In the rows, 128 means zero.
Each path below is one point turned by a fixed rotation once a step. After each direction that follows a path, write how fast that rotation turns it, in degrees a step (0 if it stays still).
Each turn is a multiple of 5 degrees from 10 to 175, or 0.
Each row of a path follows its step; steps can be skipped.
Path 1:
step 2: 112, 123, 93, 161, 129, 144, 128, 126, 177, 128, 129, 103, 189, 101, 159, 79, 132, 139, 89, 156, 157, 140, 109, 122, 89, 127, 131, 112, 145, 88, 138, 112, 86, 102, 173, 94, 133, 135, 147, 108, 110, 118, 107, 144, 98, 144, 101, 106, 153, 138, 138, 155, 126, 91, 134, 144, 107, 104, 146, 120, 164, 166
step 3: 87, 142, 144, 167, 106, 156, 153, 119, 78, 176, 115, 114, 163, 147, 98, 93, 150, 126, 112, 118, 117, 121, 124, 91, 138, 152, 144, 146, 119, 115, 104, 98, 73, 176, 171, 136, 95, 166, 133, 164, 122, 133, 159, 132, 123, 128, 126, 115, 117, 136, 163, 175, 130, 143, 158, 129, 122, 96, 109, 122, 123, 139
step 4: 176, 140, 108, 183, 155, 130, 147, 120, 88, 186, 152, 113, 94, 135, 96, 161, 154, 132, 121, 126, 119, 96, 180, 119, 129, 163, 144, 118, 141, 119, 173, 145, 141, 194, 153, 159, 159, 122, 133, 137, 133, 122, 148, 127, 126, 129, 158, 152, 141, 169, 102, 150, 149, 133, 124, 130, 130, 143, 141, 146, 146, 136
step 6: 134, 113, 120, 110, 145, 153, 189, 140, 140, 95, 128, 109, 120, 152, 166, 111, 120, 177, 153, 126, 184, 106, 92, 169, 129, 117, 96, 134, 111, 84, 115, 144, 128, 100, 75, 118, 165, 133, 124, 112, 133, 101, 126, 68, 143, 133, 150, 171, 118, 89, 139, 137, 127, 122, 120, 109, 136, 133, 128, 106, 121, 168
step 7: 108, 147, 131, 121, 145, 147, 65, 163, 126, 96, 132, 98, 134, 155, 133, 124, 105, 144, 126, 106, 130, 125, 91, 145, 144, 134, 113, 168, 101, 148, 84, 99, 143, 114, 119, 126, 142, 159, 112, 130, 136, 134, 94, 115, 176, 117, 120, 157, 151, 142, 151, 173, 104, 63, 151, 175, 108, 100, 125, 125, 170, 146
step 8: 132, 177, 145, 121, 193, 121, 83, 139, 96, 142, 139, 122, 120, 85, 129, 104, 133, 165, 134, 130, 66, 118, 132, 113, 144, 135, 109, 105, 82, 119, 124, 124, 160, 156, 105, 100, 123, 123, 143, 127, 86, 148, 157, 148, 145, 128, 65, 114, 119, 149, 179, 156, 131, 117, 116, 119, 110, 114, 135, 110, 105, 112
step 10: 151, 138, 163, 168, 63, 135, 120, 152, 82, 114, 99, 139, 134, 95, 146, 151, 77, 106, 142, 117, 128, 141, 123, 149, 135, 132, 79, 122, 120, 155, 160, 170, 125, 100, 134, 154, 90, 123, 110, 97, 123, 109, 172, 113, 127, 136, 168, 118, 140, 91, 115, 117, 125, 179, 115, 112, 163, 142, 126, 123, 108, 127
step 11: 136, 121, 133, 107, 90, 165, 113, 139, 180, 160, 147, 106, 126, 146, 173, 185, 134, 124, 154, 118, 141, 124, 127, 131, 156, 150, 117, 80, 118, 189, 132, 159, 118, 63, 121, 114, 132, 153, 152, 158, 136, 120, 136, 145, 148, 133, 158, 163, 145, 101, 120, 89, 151, 110, 145, 114, 128, 151, 140, 153, 124, 144
step 14: 130, 124, 67, 100, 116, 112, 123, 157, 123, 100, 98, 114, 119, 107, 117, 147, 122, 101, 96, 122, 101, 111, 99, 138, 135, 121, 141, 135, 139, 94, 151, 89, 129, 114, 134, 143, 88, 121, 110, 52, 136, 130, 93, 172, 88, 115, 105, 57, 135, 162, 103, 114, 149, 136, 154, 148, 156, 130, 142, 125, 116, 112
Directions:
131, 114, 123, 124, 136, 130, 134, 117, 126, 135, 128, 129, 134, 136, 124, 133, 120, 122, 129, 120, 121, 129, 127, 140, 119, 130, 113, 131, 125, 138, 131, 132, 123, 123, 131, 123, 130, 130, 109, 128, 120, 134, 126, 123, 125, 133, 130, 130, 129, 122, 128, 120, 139, 127, 121, 128, 124, 130, 125, 127, 133, 127
70
132, 134, 114, 132, 128, 124, 132, 123, 125, 128, 129, 125, 122, 133, 134, 128, 138, 129, 134, 131, 128, 120, 138, 126, 122, 128, 120, 107, 123, 120, 130, 133, 130, 123, 129, 131, 139, 134, 127, 136, 130, 116, 119, 131, 132, 140, 124, 128, 125, 124, 127, 123, 119, 119, 132, 125, 127, 133, 128, 126, 131, 127
155
130, 127, 134, 126, 113, 133, 122, 135, 124, 139, 127, 125, 132, 129, 144, 126, 134, 126, 126, 130, 122, 132, 126, 122, 125, 125, 129, 121, 133, 132, 138, 130, 125, 127, 141, 118, 137, 121, 123, 129, 129, 142, 123, 123, 126, 127, 129, 121, 123, 127, 122, 121, 124, 130, 132, 118, 125, 116, 131, 135, 124, 134
35
125, 132, 127, 134, 144, 130, 135, 130, 118, 123, 118, 125, 134, 132, 126, 130, 132, 134, 112, 117, 140, 132, 132, 130, 131, 132, 124, 130, 126, 123, 138, 132, 128, 130, 118, 125, 135, 125, 131, 130, 131, 136, 130, 124, 137, 131, 135, 130, 119, 131, 132, 135, 126, 126, 132, 125, 120, 116, 131, 137, 135, 127
25
132, 129, 125, 133, 126, 124, 119, 121, 130, 133, 124, 135, 123, 122, 125, 129, 121, 138, 124, 137, 123, 122, 127, 132, 139, 132, 130, 122, 128, 125, 113, 125, 115, 141, 124, 129, 132, 131, 124, 137, 123, 143, 122, 135, 132, 129, 129, 135, 133, 130, 132, 124, 130, 128, 128, 116, 128, 120, 119, 132, 137, 128
80
Path 2:
step 1: 94, 119, 122, 98, 124, 50, 134, 114, 140, 114, 118, 117, 122, 142, 121, 161, 120, 150, 98, 191, 109, 131, 114, 163, 130, 94, 159, 141, 68, 97, 107, 119, 137, 130, 107, 136, 146, 169, 123, 91, 108, 120, 130, 116, 139, 132, 125, 118, 123, 164, 135, 94, 129, 100, 95, 142, 119, 147, 130, 107, 118, 129
step 3: 141, 121, 98, 148, 165, 135, 158, 130, 142, 110, 151, 141, 113, 103, 72, 158, 141, 124, 137, 101, 114, 131, 110, 165, 118, 151, 104, 170, 100, 143, 102, 167, 110, 106, 97, 112, 129, 161, 137, 152, 115, 116, 118, 160, 123, 105, 132, 155, 156, 98, 106, 144, 164, 103, 181, 123, 96, 145, 160, 162, 124, 149
step 6: 148, 155, 103, 126, 162, 114, 110, 150, 138, 131, 57, 96, 130, 124, 155, 117, 122, 160, 99, 164, 127, 96, 84, 147, 127, 144, 149, 117, 111, 129, 123, 128, 139, 127, 147, 151, 161, 112, 138, 105, 84, 162, 170, 149, 118, 91, 148, 122, 118, 86, 153, 116, 131, 134, 89, 131, 104, 93, 124, 120, 108, 157
step 7: 148, 111, 197, 99, 136, 201, 121, 138, 127, 127, 138, 121, 139, 122, 147, 98, 183, 97, 119, 86, 120, 122, 148, 122, 90, 154, 118, 160, 146, 98, 124, 145, 149, 125, 114, 138, 117, 141, 131, 97, 134, 121, 111, 102, 138, 163, 103, 168, 136, 92, 129, 114, 115, 107, 107, 147, 124, 99, 122, 133, 121, 150
step 9: 93, 95, 106, 139, 93, 158, 103, 110, 112, 124, 147, 150, 172, 177, 163, 135, 119, 119, 122, 153, 128, 157, 107, 133, 121, 157, 105, 143, 129, 92, 138, 105, 109, 124, 125, 118, 125, 85, 122, 140, 138, 166, 146, 109, 78, 140, 172, 124, 128, 133, 129, 119, 97, 146, 128, 147, 138, 129, 136, 141, 147, 58
step 10: 130, 133, 110, 133, 131, 156, 106, 124, 155, 101, 138, 140, 133, 122, 84, 116, 127, 171, 109, 137, 127, 128, 106, 134, 132, 164, 96, 123, 137, 109, 111, 181, 151, 157, 146, 142, 120, 140, 128, 176, 97, 81, 154, 120, 124, 108, 123, 93, 158, 157, 136, 134, 176, 104, 148, 89, 134, 135, 143, 146, 183, 162
step 12: 157, 123, 151, 112, 156, 154, 127, 118, 95, 130, 132, 124, 149, 160, 128, 117, 112, 125, 131, 129, 105, 125, 186, 152, 134, 86, 136, 101, 125, 96, 150, 149, 136, 122, 114, 117, 117, 162, 149, 150, 169, 129, 88, 109, 121, 150, 123, 145, 133, 181, 114, 59, 142, 107, 118, 154, 119, 174, 126, 115, 111, 168
step 14: 124, 107, 126, 91, 97, 168, 158, 146, 110, 160, 133, 137, 163, 134, 123, 94, 178, 140, 127, 96, 102, 144, 99, 143, 106, 152, 115, 161, 82, 117, 129, 104, 151, 163, 135, 111, 139, 132, 112, 93, 143, 135, 149, 157, 135, 171, 137, 138, 186, 100, 136, 128, 156, 112, 137, 137, 115, 165, 140, 142, 121, 93
step 15: 113, 110, 138, 115, 133, 99, 139, 152, 124, 110, 102, 131, 128, 97, 83, 131, 133, 121, 183, 120, 137, 122, 100, 134, 122, 99, 92, 95, 130, 172, 73, 169, 150, 125, 123, 149, 123, 114, 83, 151, 93, 101, 90, 146, 116, 147, 101, 99, 148, 135, 121, 116, 154, 137, 117, 149, 149, 88, 115, 103, 160, 124
Directions:
125, 135, 125, 131, 132, 116, 125, 116, 134, 134, 127, 127, 133, 122, 123, 130, 133, 126, 133, 131, 132, 132, 124, 130, 135, 124, 123, 130, 139, 123, 115, 142, 127, 130, 137, 129, 126, 141, 130, 121, 132, 136, 124, 131, 130, 120, 134, 134, 137, 134, 127, 127, 140, 118, 128, 131, 126, 128, 132, 118, 131, 134
155
132, 140, 129, 124, 140, 131, 128, 133, 127, 124, 124, 118, 128, 124, 139, 127, 118, 124, 133, 135, 122, 125, 130, 126, 137, 132, 126, 123, 132, 127, 136, 138, 133, 133, 124, 129, 130, 127, 143, 124, 132, 131, 140, 124, 141, 124, 126, 125, 125, 133, 129, 127, 124, 130, 126, 126, 141, 140, 119, 129, 124, 136
60
127, 116, 124, 128, 132, 125, 123, 128, 132, 128, 124, 135, 129, 122, 130, 135, 130, 128, 128, 132, 126, 133, 126, 127, 136, 125, 132, 121, 118, 138, 132, 138, 132, 123, 136, 133, 132, 128, 125, 125, 123, 132, 141, 134, 134, 121, 126, 132, 127, 136, 125, 126, 113, 137, 131, 121, 119, 110, 120, 119, 127, 123
155
131, 127, 135, 127, 120, 134, 118, 117, 122, 132, 128, 131, 124, 133, 129, 129, 135, 118, 135, 132, 120, 132, 125, 128, 136, 127, 141, 128, 135, 122, 134, 128, 127, 128, 130, 121, 121, 113, 132, 124, 125, 130, 129, 129, 129, 136, 141, 141, 135, 123, 130, 143, 135, 135, 123, 127, 130, 125, 118, 127, 126, 126
155
122, 127, 135, 125, 129, 118, 126, 131, 129, 138, 132, 130, 132, 131, 131, 126, 125, 135, 119, 133, 129, 132, 119, 135, 122, 116, 128, 131, 140, 131, 143, 131, 119, 116, 129, 125, 124, 118, 138, 132, 130, 118, 138, 127, 130, 124, 116, 132, 135, 130, 134, 125, 129, 119, 131, 136, 130, 128, 132, 125, 126, 119
90
137, 132, 128, 128, 125, 142, 121, 125, 124, 130, 130, 130, 126, 114, 124, 126, 133, 128, 118, 134, 127, 112, 120, 131, 128, 123, 115, 134, 124, 130, 132, 131, 128, 134, 137, 126, 134, 128, 126, 125, 111, 130, 126, 135, 130, 129, 128, 119, 139, 126, 128, 131, 125, 126, 126, 127, 139, 127, 138, 124, 118, 125
90
